In the data rows, the value 50 means zero.
Some points, one per row:
49,26,57,48,56,58,59,43,46,37,44,57,41,64,54,54,55,71,36,40,57,45,48,49
44,23,57,39,74,56,64,40,42,53,39,52,37,69,60,54,62,77,35,46,62,56,50,54
51,79,35,55,34,42,25,55,45,45,67,31,57,26,47,44,45,17,68,50,23,49,52,41
45,36,55,40,85,42,77,46,62,64,40,70,44,71,57,51,56,65,45,57,85,62,49,61
47,35,59,40,90,45,83,46,69,82,32,86,52,77,53,54,52,68,45,72,91,73,50,67
48,45,53,47,71,38,73,51,66,60,44,70,48,64,54,50,50,59,47,56,82,57,49,61
44,0,80,25,96,65,92,33,39,78,16,59,29,91,60,59,70,99,18,51,95,57,49,63
50,25,56,49,48,65,56,44,44,38,43,59,44,63,53,55,54,71,36,42,47,48,50,46
60,66,37,68,0,84,0,49,4,11,70,2,60,6,41,51,44,26,58,29,0,26,54,14
49,23,51,52,51,62,56,44,45,28,46,66,42,65,55,55,54,69,37,40,42,51,52,46
55,49,47,60,35,57,48,53,54,36,52,64,55,51,45,53,44,48,47,48,40,48,51,46
47,52,53,45,64,34,70,53,69,56,50,54,44,59,52,47,51,52,48,48,88,46,47,62
50,33,51,45,63,61,56,45,47,52,42,69,51,64,51,56,52,65,45,58,46,65,53,49
50,51,33,57,37,61,27,47,38,30,59,59,58,44,51,50,47,37,57,52,3,61,57,37
48,63,36,49,74,35,59,53,69,63,52,80,60,57,52,47,45,32,63,71,60,76,53,58
51,22,56,46,62,71,56,41,40,54,35,66,49,67,51,58,54,75,38,55,40,62,52,46
50,31,70,44,48,62,55,47,35,59,37,28,39,53,49,54,58,77,34,42,62,33,47,49
48,33,54,40,70,55,59,45,44,59,39,55,46,62,56,53,56,64,44,56,55,60,51,53
49,76,41,56,51,28,56,58,74,54,60,62,58,43,46,45,42,25,65,56,70,53,48,59
48,71,54,45,50,33,49,55,54,66,55,22,49,37,49,45,54,39,57,48,74,38,46,56
51,89,42,55,36,27,40,61,63,54,67,31,57,26,45,42,42,15,68,49,61,39,46,55
45,18,62,35,82,58,72,39,41,63,32,55,35,74,59,55,64,86,34,51,69,57,51,55
51,99,35,58,39,22,39,64,71,59,69,41,62,27,44,41,38,7,75,58,58,47,48,55
55,54,42,63,14,69,21,51,35,20,61,44,56,34,44,52,43,37,53,40,0,44,52,33
49,75,33,60,35,38,33,54,56,30,69,48,55,32,51,41,43,20,65,42,33,47,52,46
53,96,26,65,36,29,35,62,75,42,72,65,68,30,43,42,33,0,78,62,39,58,50,49
52,99,32,66,15,9,20,74,76,58,85,18,70,1,39,35,33,0,90,54,53,32,44,54
54,43,48,58,40,57,50,49,53,37,50,64,52,55,47,51,45,52,50,50,40,51,50,48
45,39,61,39,67,44,64,47,46,64,42,35,38,59,56,50,60,68,40,46,77,45,48,59
54,55,58,50,13,74,11,45,6,49,51,0,50,22,46,51,57,52,46,37,0,29,50,30
45,30,66,32,86,47,77,44,49,79,31,45,38,69,58,51,63,79,37,55,92,55,48,64
51,98,37,59,38,23,38,65,72,59,69,42,63,26,43,41,39,7,75,57,58,47,49,56
46,34,58,42,74,48,71,47,57,64,38,63,45,68,55,53,55,68,41,54,76,58,49,59
47,43,45,51,51,48,49,46,50,32,55,51,43,55,54,49,54,52,46,39,48,49,51,49
51,39,64,48,32,60,46,51,36,42,49,23,39,44,49,51,55,65,39,33,50,27,46,46
55,61,39,64,17,59,26,54,45,23,64,48,57,34,45,49,41,32,58,41,13,42,51,37
47,0,68,34,56,98,45,26,0,39,27,29,30,69,61,62,74,99,15,35,10,48,56,34
49,35,57,42,74,50,72,46,57,64,38,62,44,69,53,52,54,70,41,55,77,57,48,59
51,50,42,59,42,49,49,52,59,29,59,71,52,52,50,51,44,41,53,44,42,52,49,47
51,37,61,51,38,52,55,49,48,37,50,38,39,51,48,51,54,65,39,32,64,29,46,52
46,10,63,30,92,68,74,35,34,77,23,61,42,81,60,58,64,93,29,62,60,69,53,54
48,64,37,50,70,33,61,55,70,62,53,77,58,55,51,46,44,33,63,67,64,72,52,58
49,51,46,45,60,49,47,48,44,61,48,51,53,49,52,49,51,46,55,59,40,62,52,48
44,16,63,34,82,59,71,38,40,63,32,54,37,75,59,55,65,85,32,52,68,58,51,56
53,72,29,60,45,54,30,52,53,55,54,75,73,40,45,51,38,18,71,76,8,78,56,42
49,42,50,47,69,54,60,45,54,62,41,74,56,63,51,53,51,56,50,65,50,69,53,53
47,55,57,41,71,43,61,51,55,81,40,47,51,53,50,49,54,54,51,65,74,58,49,60
48,63,50,55,55,32,65,59,74,51,55,64,51,53,47,47,44,39,56,51,83,47,46,60
49,22,74,44,64,46,88,49,66,52,37,59,33,76,51,53,57,84,29,39,99,36,44,64
51,98,37,58,38,22,39,65,70,59,69,41,62,26,43,40,38,6,73,57,58,49,50,55
51,73,33,59,35,38,31,55,56,29,69,47,56,34,50,42,43,20,65,44,33,47,51,45
47,63,36,48,76,35,59,52,69,64,51,81,58,57,54,46,45,34,63,69,61,76,54,58
50,80,33,56,44,37,34,55,57,54,62,50,60,32,48,44,44,18,68,59,35,57,52,49
56,80,43,66,5,46,24,62,54,29,70,32,59,21,37,46,37,20,63,39,29,29,48,41
44,12,71,32,94,47,93,41,56,69,28,61,31,85,61,54,66,93,26,49,99,53,47,67
44,12,70,31,93,46,93,41,56,67,30,61,30,85,60,55,65,95,28,50,99,53,49,67
48,57,45,50,59,37,57,53,62,53,53,60,52,52,51,48,48,41,55,55,63,56,50,57
49,31,50,48,62,63,57,43,48,53,40,69,51,63,52,55,53,64,44,58,45,64,52,50
50,41,50,47,68,54,59,46,53,63,41,74,55,64,51,54,50,55,50,68,50,71,52,54
45,0,81,26,97,66,92,35,40,77,15,60,29,92,61,59,71,99,16,52,95,58,50,64
55,57,50,53,18,68,20,49,23,45,55,18,57,28,43,53,50,45,51,44,4,37,51,33
58,85,34,69,18,52,27,62,61,43,64,71,74,30,35,49,30,9,73,65,17,58,53,42
49,0,69,34,55,98,45,26,0,38,25,30,32,68,60,62,72,99,13,34,9,48,56,34
44,22,56,39,74,56,66,40,41,52,39,54,37,69,61,54,61,76,36,46,62,56,51,53
58,52,42,61,0,97,0,43,0,21,59,5,61,12,42,56,48,38,54,41,0,42,58,11
51,38,60,52,37,54,55,51,47,35,50,39,37,53,49,52,52,66,36,32,64,29,45,50
44,16,61,34,81,58,72,38,40,64,31,54,37,73,60,54,65,86,32,52,68,59,52,57
58,87,44,75,16,28,53,72,89,32,69,69,61,36,34,45,28,14,67,45,74,33,43,56
46,42,54,46,71,41,72,52,66,61,43,70,47,65,52,50,51,59,47,55,84,56,50,61
50,12,55,46,50,75,53,38,29,27,40,56,39,66,57,57,58,80,32,38,28,48,53,42
45,22,57,39,74,55,64,40,41,52,38,53,37,69,58,54,61,77,35,48,63,56,51,55
47,42,48,47,77,47,68,49,63,64,41,79,51,68,51,51,50,58,50,63,68,70,52,58
48,42,44,50,52,48,50,47,49,32,55,53,44,53,57,47,52,53,46,38,48,48,52,49
47,54,57,39,70,41,63,51,54,82,40,48,51,54,50,50,53,54,51,64,73,57,49,59
59,64,39,67,0,83,0,50,5,8,70,2,61,5,39,50,43,25,59,29,0,28,55,14
49,79,34,56,32,40,24,56,46,44,67,33,59,25,49,44,45,18,67,50,24,48,54,42
48,56,34,46,70,55,39,45,43,69,45,70,65,51,53,51,50,38,63,77,17,86,58,46
52,43,53,53,36,55,45,49,43,38,52,37,44,47,50,50,51,54,45,37,45,37,50,47
56,81,44,67,5,46,25,62,53,30,69,33,60,22,38,46,37,19,63,39,31,29,46,42
58,68,42,62,0,79,0,49,11,30,65,10,65,9,40,52,44,28,60,43,0,36,55,21
49,73,31,60,35,37,33,56,56,30,70,47,56,32,51,43,42,20,64,44,34,47,51,43
48,24,52,48,63,53,70,47,56,33,45,73,41,71,56,53,54,70,37,42,67,51,51,54
48,77,35,57,54,27,50,57,71,52,62,62,61,43,50,44,42,21,67,57,58,59,50,56
49,23,51,51,52,62,56,43,45,30,46,67,42,66,53,54,52,70,37,41,43,51,52,45
47,56,44,51,59,38,57,52,63,52,54,60,52,52,52,47,48,42,55,55,64,55,49,54
49,20,53,46,57,67,52,41,34,35,43,54,41,63,57,54,59,74,36,41,37,53,52,44
45,59,59,40,72,33,64,51,57,81,43,37,47,51,52,48,56,54,49,58,88,51,47,63
45,0,81,28,96,66,90,35,40,79,15,58,29,91,61,60,70,99,17,54,96,58,49,63
49,12,76,39,72,61,86,43,52,65,24,61,35,81,52,60,61,98,25,49,95,46,46,61
48,71,33,54,48,43,34,52,51,48,61,53,60,38,51,45,45,23,67,57,25,63,53,44
45,52,42,46,79,37,65,49,67,62,48,76,53,62,55,48,51,45,56,64,67,71,52,57
60,99,37,74,0,43,1,69,47,32,81,5,67,0,30,42,30,0,78,38,9,18,46,35
53,99,35,63,26,19,29,67,69,55,75,31,65,15,41,37,36,0,81,53,52,39,46,51
55,74,26,58,45,64,21,51,44,59,54,77,79,35,45,52,39,16,75,84,0,88,60,38
50,97,37,59,38,21,39,63,71,59,69,41,63,24,43,42,39,8,75,56,57,47,49,55
47,43,55,42,79,35,78,49,67,65,43,64,43,68,55,49,54,60,44,54,94,56,48,66
60,65,37,67,0,83,0,49,4,10,70,2,60,6,41,50,42,25,58,28,0,28,54,13
55,60,40,63,17,57,26,55,45,22,65,48,57,34,43,49,42,33,57,42,14,42,52,37
52,99,35,62,26,20,30,69,71,55,74,30,66,16,41,38,38,0,80,55,54,40,48,53
50,46,52,51,37,54,44,47,43,39,52,37,43,47,50,49,52,54,45,37,44,37,49,47
47,24,53,50,66,45,75,46,64,35,46,78,38,74,56,52,53,71,38,41,77,51,48,58
52,32,71,44,48,63,55,46,36,60,38,28,41,53,49,53,57,75,34,43,60,34,47,51
52,50,40,60,42,49,49,52,59,27,58,69,52,52,48,51,44,41,51,46,44,52,51,47
50,78,34,55,33,40,26,54,47,46,66,31,58,25,49,43,45,18,68,52,24,49,52,43
47,26,60,41,77,54,72,44,49,59,35,64,41,73,56,55,58,75,36,55,69,59,50,57
50,87,43,57,36,27,39,60,63,54,67,33,56,26,44,41,41,17,67,50,62,39,47,53
50,50,40,59,42,48,49,53,60,27,58,68,52,51,49,49,43,41,54,46,43,52,50,48
44,51,43,45,77,35,65,50,66,61,48,75,52,62,56,47,51,45,55,65,68,71,52,58
49,0,68,35,55,98,44,24,0,39,26,29,32,70,61,61,73,99,14,35,9,49,55,33
Then 24 other points, each followed by its number:
44,0,80,26,95,65,92,35,39,77,15,58,30,91,62,61,70,99,16,52,95,59,49,63 0
47,42,56,38,87,31,84,50,71,74,41,64,41,71,55,48,56,63,45,58,99,58,46,68 1
57,84,33,69,19,50,27,63,64,41,64,70,75,30,36,48,29,10,73,65,17,56,52,42 2
50,80,34,56,36,41,26,55,47,45,66,32,58,25,49,43,46,18,68,51,24,50,52,44 3
50,74,32,59,36,37,33,56,56,30,70,47,55,32,50,44,42,19,65,44,34,48,52,45 4
44,16,63,34,82,59,71,38,41,64,32,52,37,73,61,55,64,86,33,50,70,58,50,56 5
49,41,49,45,74,48,69,45,63,64,40,79,52,67,53,53,50,57,50,64,67,69,52,57 6
48,71,44,50,61,25,62,58,75,56,56,58,52,50,49,44,45,30,61,55,82,53,47,61 7
48,67,36,55,49,33,47,55,64,40,65,57,55,43,51,43,43,25,64,50,53,53,51,52 8
58,87,44,75,14,27,51,71,90,31,71,70,63,35,34,45,27,13,67,46,74,32,43,56 9
48,46,59,44,65,41,67,50,58,64,44,47,43,56,52,51,54,61,45,51,84,46,47,60 10
48,0,71,34,55,98,45,26,0,39,26,30,31,69,59,63,73,99,15,34,10,47,56,34 11
48,23,51,50,51,62,56,44,47,28,47,66,42,66,54,55,53,69,36,40,44,51,51,46 12
50,41,54,49,58,50,61,49,57,47,47,63,47,61,51,51,53,60,43,47,65,51,48,55 13
48,43,48,45,69,48,59,47,53,61,43,63,50,61,53,51,50,56,49,59,58,63,52,54 14
49,34,50,47,64,62,59,43,46,50,39,69,52,64,52,55,54,65,45,59,45,64,52,50 15
54,60,39,64,16,57,26,52,43,22,63,48,57,35,45,49,41,32,55,41,13,42,51,37 16
49,90,37,58,48,19,54,64,81,56,67,58,60,37,45,41,38,13,71,58,77,49,47,62 17
50,61,47,48,59,42,49,51,55,63,51,51,56,47,50,49,49,42,58,61,52,57,50,52 18
52,99,35,62,28,19,30,66,71,56,74,31,66,15,41,39,35,0,79,54,54,40,47,52 19
47,40,54,49,58,51,63,48,57,47,47,62,46,60,52,51,51,59,46,49,66,51,50,53 20
47,48,42,53,47,45,48,48,53,28,60,52,44,51,55,47,50,45,49,39,48,47,51,49 21
49,54,45,46,59,51,46,48,45,60,48,51,53,48,52,49,51,46,55,58,42,62,52,50 22
49,33,58,43,73,49,71,47,56,62,38,63,44,69,54,53,55,69,42,57,78,57,50,60 23
Which of these numbered points is nearest to each point below, ignoring the direction in which the first points spread most? Its number follows each.
47,43,51,44,70,50,59,46,53,62,43,63,51,61,52,53,52,56,50,59,58,63,51,55 > 14
49,54,46,47,59,50,46,47,46,60,48,50,54,50,53,49,52,47,54,59,40,62,52,48 > 22
53,99,30,67,14,9,21,74,74,56,83,18,69,0,37,32,30,0,91,54,52,32,45,52 > 19
57,88,45,74,16,29,51,70,90,32,71,69,62,35,35,44,27,12,65,47,73,32,44,56 > 9
50,50,39,59,43,49,50,52,61,27,58,70,51,51,49,51,43,41,54,45,43,51,51,47 > 20
50,22,50,50,52,63,56,43,46,28,45,64,43,64,55,55,53,69,37,40,43,50,52,47 > 12
47,43,48,44,69,48,58,46,51,61,43,62,50,62,55,51,53,58,50,58,58,63,52,54 > 14
49,42,50,45,75,46,68,49,61,64,41,79,53,69,54,54,51,58,49,64,66,70,50,59 > 6
51,80,34,56,34,42,24,53,45,44,66,32,59,26,49,43,45,17,67,49,23,49,51,43 > 3
44,43,57,39,87,31,83,49,70,74,40,64,42,69,57,48,56,64,44,58,99,58,48,69 > 1
47,43,49,45,69,49,61,46,53,61,43,63,49,60,54,50,52,55,49,60,57,64,51,54 > 14
51,32,49,48,65,61,56,45,47,54,41,70,51,65,52,56,53,65,43,59,45,63,54,50 > 15
48,70,35,56,49,32,49,55,64,40,64,56,54,44,52,46,43,25,64,49,53,53,51,53 > 8
59,85,34,68,19,51,27,62,63,42,64,70,74,29,38,50,29,10,74,63,16,58,52,41 > 2
50,72,31,59,35,38,33,57,57,30,69,47,57,33,50,43,44,19,65,44,34,48,51,45 > 4
52,99,36,62,27,20,31,68,71,55,76,31,65,16,41,38,35,0,80,54,53,40,46,52 > 19
48,42,51,46,76,48,69,48,62,63,40,79,52,66,52,52,50,59,49,66,67,70,52,60 > 6
45,0,80,26,97,65,91,35,40,78,15,57,28,92,62,62,70,99,16,54,95,56,49,64 > 0
47,43,50,44,69,50,60,48,53,62,43,61,51,60,54,51,53,56,49,58,58,63,52,55 > 14
47,64,36,49,75,35,59,52,70,63,51,81,61,57,52,48,46,34,63,69,61,76,54,59 > 6
48,34,58,43,72,49,70,46,56,62,39,63,43,68,55,51,57,69,42,57,75,56,49,61 > 23
51,0,77,37,37,96,36,32,0,44,30,0,30,55,54,61,71,99,16,27,14,27,51,32 > 11
46,17,63,35,81,59,71,38,40,63,30,54,37,73,60,54,65,86,32,51,69,58,50,55 > 5
47,42,44,50,51,49,50,48,48,34,55,52,44,53,55,48,52,52,47,39,48,49,50,49 > 21
50,68,36,57,49,32,47,55,67,40,64,59,53,43,51,43,44,25,63,49,53,51,50,52 > 8
49,31,50,45,64,62,58,46,46,52,41,70,51,64,52,55,52,64,44,56,44,64,54,51 > 15
50,90,36,59,48,18,52,65,83,57,68,59,60,37,44,42,39,12,71,58,77,50,46,61 > 17
47,63,37,50,74,33,60,53,69,65,50,82,60,55,52,46,48,33,64,71,61,76,53,58 > 6
48,62,54,48,50,35,54,55,58,55,55,35,44,46,51,46,52,45,53,45,74,38,47,55 > 10
57,80,43,69,5,47,26,61,54,31,70,33,59,22,37,46,36,20,64,40,29,28,46,41 > 13
46,63,36,49,75,34,61,52,69,63,52,79,60,55,53,48,45,33,63,70,61,76,52,58 > 6
49,60,53,49,50,35,56,54,58,54,53,35,45,45,51,45,50,46,51,43,74,38,46,56 > 10
51,80,35,56,36,41,24,55,47,43,67,32,57,26,49,43,45,18,69,50,24,48,51,43 > 3
50,74,30,60,34,37,33,56,55,30,69,47,54,32,53,43,43,20,67,44,32,48,51,45 > 4
51,25,57,48,49,65,56,45,41,39,42,59,44,64,50,56,53,71,36,43,46,48,51,45 > 16
48,61,54,48,51,34,56,55,57,55,53,35,46,45,52,46,51,45,52,43,75,39,46,58 > 10
44,43,58,38,87,30,84,51,70,73,41,64,43,71,56,49,56,64,47,58,99,58,47,68 > 1
51,74,33,58,35,36,32,55,57,31,69,46,55,32,49,42,43,20,65,44,32,48,51,45 > 4
48,56,56,40,69,42,62,51,53,81,41,47,50,53,50,50,53,54,53,65,74,59,49,60 > 18
48,33,58,42,74,49,72,46,55,63,37,63,45,67,55,54,56,69,41,57,76,58,50,59 > 23
57,81,44,67,6,47,26,61,55,31,70,33,58,23,38,47,36,21,63,38,28,29,46,41 > 13
49,62,48,48,57,43,49,52,56,63,50,52,56,47,50,50,49,41,56,63,53,60,51,53 > 18
58,87,43,73,15,31,51,69,90,32,70,70,62,36,35,46,27,14,68,45,74,32,44,57 > 9
45,16,63,35,82,58,70,38,41,64,31,53,38,73,58,55,65,86,32,52,69,59,52,57 > 5
44,17,63,34,83,58,72,39,41,64,31,55,37,75,59,56,64,85,33,51,69,59,51,56 > 5
47,54,57,40,70,42,62,51,55,82,40,48,50,53,50,50,54,54,52,65,73,59,46,59 > 18
62,95,41,75,0,44,11,66,52,24,78,22,64,7,33,44,32,6,71,34,18,18,46,37 > 13
48,0,68,35,56,99,44,28,0,39,25,29,31,70,60,62,72,99,15,34,10,47,54,33 > 11
46,0,81,27,96,65,92,34,40,78,14,57,29,91,60,61,72,99,18,52,96,58,49,64 > 0
50,52,46,47,60,51,46,47,45,60,48,50,54,49,51,50,53,47,53,59,41,61,52,48 > 22
50,79,35,56,34,41,25,55,47,46,67,30,58,26,49,42,45,17,69,49,24,48,52,43 > 3
57,38,70,50,1,85,12,44,0,40,49,0,41,23,43,55,59,68,34,23,0,12,48,28 > 11
50,89,37,58,49,18,53,64,82,55,66,59,60,38,45,42,39,12,72,57,77,48,48,60 > 17
47,53,46,47,59,50,47,47,45,60,49,51,55,50,51,50,52,47,55,59,41,61,52,49 > 22
56,61,39,65,17,59,28,53,45,23,64,49,57,34,43,49,41,31,57,40,13,42,51,36 > 16
45,16,63,34,83,58,71,39,39,64,32,55,38,75,59,56,65,86,31,52,70,58,50,54 > 5
50,32,50,48,64,60,58,43,46,53,38,69,50,64,53,55,53,65,42,59,44,63,53,51 > 15
58,76,53,65,0,57,19,59,36,39,64,10,58,16,37,49,42,29,57,38,21,21,47,38 > 0
48,71,43,51,62,24,62,56,75,57,58,59,53,50,51,44,45,32,62,54,83,53,48,63 > 7
49,52,46,47,60,52,47,47,46,58,48,50,54,49,52,49,51,46,54,57,40,61,53,47 > 22
59,94,41,75,0,44,12,66,52,22,78,20,63,6,34,44,32,6,70,33,18,18,47,38 > 13
44,43,58,38,89,30,84,49,71,73,40,63,42,70,57,48,56,62,46,57,99,59,46,69 > 1
46,15,61,35,81,58,72,39,41,61,31,54,36,73,60,56,66,86,32,53,68,59,50,57 > 5
53,99,32,64,15,9,21,74,75,57,82,17,69,0,36,34,32,0,91,52,52,32,44,51 > 19
49,47,61,43,65,40,67,50,57,66,44,46,43,59,52,50,54,61,44,50,84,44,48,59 > 10
49,58,56,41,72,41,62,50,55,81,41,47,51,55,50,49,53,54,52,64,73,58,48,60 > 18
51,33,71,43,46,61,57,46,36,59,38,27,41,55,49,54,58,75,33,42,61,36,46,50 > 0
46,36,59,40,90,45,85,46,68,82,31,85,50,77,54,55,52,71,44,71,91,73,51,67 > 6
48,61,53,48,52,35,55,55,56,55,55,35,45,45,52,45,51,45,51,44,75,38,46,57 > 10
57,76,55,62,0,56,18,59,37,39,64,10,57,16,38,49,42,29,57,39,19,20,46,37 > 0
56,39,69,51,2,85,11,43,0,40,48,0,40,25,45,56,59,69,35,23,0,10,49,28 > 11
48,46,44,53,45,45,48,50,53,28,59,51,44,50,53,47,50,47,51,40,49,45,51,48 > 21
54,24,52,48,25,93,16,36,1,32,44,25,51,40,50,58,57,69,39,42,0,49,55,24 > 11
57,88,43,75,15,29,51,71,90,31,71,70,62,35,35,45,26,14,66,45,73,31,44,54 > 9
47,70,43,50,62,24,62,59,74,57,58,60,52,48,51,44,46,32,61,54,82,52,48,62 > 7
48,43,49,43,70,50,60,48,51,61,43,62,51,61,54,52,53,56,49,58,59,64,52,55 > 14
55,38,68,49,2,84,12,43,0,40,48,0,40,23,45,55,60,69,35,24,0,10,47,29 > 11
57,75,45,70,21,38,51,65,80,32,65,71,60,42,38,47,31,23,61,47,66,38,44,54 > 9
49,74,33,60,34,37,32,55,57,31,70,47,56,34,50,44,42,21,66,44,32,48,52,45 > 4
47,47,43,54,47,45,48,50,52,28,60,51,44,51,54,46,52,46,49,37,49,46,51,48 > 21
49,79,35,54,35,40,24,54,46,44,66,31,58,25,49,43,44,18,67,51,24,51,52,43 > 3
49,61,46,48,58,43,49,50,54,63,52,53,54,47,51,48,49,40,56,59,52,58,51,53 > 18
57,85,33,70,19,50,27,62,64,44,63,69,76,29,35,48,29,10,72,64,16,55,53,42 > 2
47,35,58,42,73,48,71,46,56,64,39,62,45,66,54,53,55,68,40,56,77,58,49,61 > 23
51,32,72,43,46,61,56,47,35,60,39,29,39,54,50,55,58,77,31,42,61,37,47,50 > 0
50,91,37,58,49,19,54,63,82,55,65,59,60,37,45,41,37,14,72,57,76,50,46,61 > 17
47,44,48,45,70,49,60,47,51,60,44,63,50,60,54,49,52,56,49,59,56,64,52,54 > 14
51,30,54,47,59,63,58,45,47,54,38,68,50,64,51,56,51,66,42,56,46,61,53,49 > 15
48,35,58,42,74,48,71,48,56,64,38,64,43,68,53,53,56,69,40,54,77,58,50,59 > 23
52,88,37,58,48,19,53,64,82,57,64,58,60,39,45,41,38,12,71,58,77,49,47,61 > 17
52,0,77,36,35,96,38,31,0,45,29,0,30,55,55,60,73,99,15,27,16,29,51,33 > 11
48,48,43,53,46,45,48,49,53,30,59,52,46,49,53,47,50,45,50,38,49,46,51,47 > 21
49,70,35,55,49,31,47,57,65,40,64,56,54,42,51,43,45,27,64,50,52,51,51,51 > 8
55,38,71,50,2,85,12,42,0,39,49,0,39,24,44,55,60,69,35,24,0,11,48,27 > 11
49,61,53,48,52,35,56,54,57,55,55,35,45,45,51,46,52,45,53,45,74,39,45,57 > 10
49,38,56,45,61,51,64,48,53,57,41,62,48,61,51,53,51,61,46,54,64,53,50,55 > 23
47,47,43,53,49,45,49,50,53,30,59,52,46,51,55,47,50,45,49,36,48,45,50,48 > 21
51,39,56,47,61,52,63,49,54,58,44,63,49,62,51,53,52,61,45,54,64,55,48,55 > 23
44,43,57,38,87,31,82,50,69,72,41,64,42,70,55,50,55,63,44,57,99,57,48,68 > 1
48,53,47,46,58,50,45,48,45,61,48,50,52,49,52,50,53,46,53,58,40,62,53,49 > 22
49,0,70,34,55,98,44,26,0,39,27,30,31,71,61,63,73,99,15,35,10,47,55,34 > 11
50,80,34,56,34,42,24,55,47,45,65,30,59,26,50,44,44,18,67,49,24,49,52,43 > 3
52,0,77,36,38,97,37,32,0,45,30,0,31,53,55,61,73,99,17,29,14,27,51,32 > 11
57,73,45,71,22,36,53,65,80,32,65,70,60,41,38,48,31,23,59,48,65,37,47,53 > 9
52,51,42,59,41,50,49,52,60,28,58,68,51,51,49,49,43,42,53,45,43,52,50,47 > 13
59,87,34,70,18,51,29,63,63,43,64,70,74,29,34,49,30,10,72,64,18,59,51,41 > 2
48,91,29,59,30,30,22,60,54,40,74,32,60,21,47,41,42,6,73,49,28,48,52,43 > 3
51,0,79,36,37,95,37,32,0,45,30,0,29,54,57,62,71,99,16,28,16,28,51,33 > 11
50,39,56,46,61,52,62,47,53,57,42,63,49,62,51,52,51,64,45,54,63,53,51,55 > 23
50,32,71,43,47,62,55,45,36,62,38,27,40,54,49,56,59,77,33,42,61,35,46,50 > 0
51,99,35,63,25,21,30,66,70,56,75,30,65,15,41,38,35,0,80,54,52,40,47,53 > 19
51,0,77,36,37,96,37,32,0,46,30,0,30,54,55,61,73,99,18,28,15,27,51,33 > 11
45,58,54,43,80,23,78,56,76,73,46,63,47,62,54,46,51,50,53,58,99,54,47,69 > 17
50,72,32,60,35,38,32,55,55,30,69,48,55,34,52,42,43,20,64,44,33,47,52,44 > 4
49,23,59,44,71,63,68,43,47,59,34,66,46,71,54,55,55,75,37,56,59,60,51,52 > 15
54,73,29,59,45,54,31,52,52,55,56,75,74,40,45,50,37,20,72,77,8,78,56,41 > 2
55,0,80,41,67,94,74,35,28,60,14,76,42,87,49,68,61,99,16,55,49,60,51,48 > 16
55,23,51,50,26,93,15,38,1,34,44,27,49,42,51,59,58,69,39,42,0,49,58,25 > 11
49,59,53,48,52,36,55,54,58,54,54,35,45,46,50,46,51,46,52,44,74,37,47,58 > 10
48,54,44,53,50,39,51,53,59,37,60,50,47,50,53,46,49,43,52,41,60,45,48,52 > 4
58,76,54,64,0,58,18,60,37,40,64,9,56,14,38,48,42,30,58,38,20,20,45,37 > 0
49,40,53,49,58,50,62,51,58,47,45,60,47,61,51,51,51,60,44,49,64,52,49,55 > 13
56,29,54,51,52,77,50,44,41,51,36,75,58,64,46,59,49,66,43,62,24,67,53,44 > 15
46,52,44,49,58,39,55,52,59,44,54,56,45,55,54,47,49,46,50,45,64,50,50,54 > 4
51,0,78,36,37,95,37,31,0,46,31,0,31,54,54,61,71,99,17,27,15,27,49,33 > 11
54,24,52,50,25,94,16,36,1,33,44,29,51,41,49,58,57,68,39,42,0,47,58,24 > 11
49,56,43,52,51,39,53,53,57,38,60,50,46,49,53,46,48,42,52,42,59,47,47,53 > 4
44,16,63,34,81,58,73,38,39,64,31,54,38,74,61,56,65,86,33,52,69,58,50,55 > 5
55,38,68,48,2,83,12,44,0,39,48,0,41,24,44,55,59,69,33,23,0,12,47,28 > 11
54,24,53,49,24,95,15,38,1,33,44,27,51,43,50,59,57,69,39,42,0,48,55,25 > 11
44,15,63,34,83,59,70,39,41,64,30,53,38,74,60,54,64,85,30,52,68,59,51,56 > 5
54,24,53,50,23,93,17,36,0,33,43,27,51,42,50,59,58,69,38,41,0,50,56,25 > 11
47,63,36,49,76,35,59,53,70,63,51,82,60,57,53,48,45,34,64,71,61,77,55,58 > 6
43,42,58,38,86,32,83,49,69,72,39,66,43,70,58,47,56,63,45,57,99,57,45,68 > 1
47,43,45,49,52,48,49,47,48,32,54,51,43,54,55,50,54,53,47,40,48,49,52,48 > 21
55,28,54,51,51,77,51,42,39,51,35,77,57,64,47,58,49,67,44,61,25,66,54,43 > 15
43,44,58,38,87,31,84,50,70,72,43,65,42,70,56,48,56,63,45,58,99,59,48,69 > 1
49,48,42,53,46,45,49,51,54,28,59,51,44,50,54,47,51,46,50,38,48,45,51,47 > 21
58,52,40,61,0,99,0,42,0,21,60,5,62,13,43,55,49,38,54,40,0,41,58,11 > 11
47,48,42,53,48,44,48,49,54,29,60,52,46,51,54,48,50,47,51,38,49,45,51,48 > 21
52,32,70,43,46,61,55,45,35,59,37,27,40,53,49,55,58,76,34,43,61,35,47,52 > 0
46,17,63,35,81,59,71,40,41,63,32,53,36,73,58,55,64,86,31,50,69,58,50,55 > 5
46,21,56,38,75,56,64,42,42,52,38,53,37,69,59,53,61,77,35,46,61,55,52,53 > 5
45,59,53,43,81,23,79,55,78,73,45,62,48,61,53,46,50,49,53,59,99,55,46,68 > 17
45,70,44,52,63,23,63,57,75,57,57,60,51,49,50,43,45,32,59,54,82,52,47,62 > 7
53,74,26,58,45,63,20,51,44,59,54,78,80,35,44,51,38,17,75,82,0,89,60,37 > 2
53,99,31,67,13,10,21,75,75,57,84,18,69,1,37,32,31,0,89,54,53,33,45,53 > 19
54,74,25,60,46,62,19,51,43,59,53,77,79,38,43,52,36,17,76,83,0,88,59,36 > 2
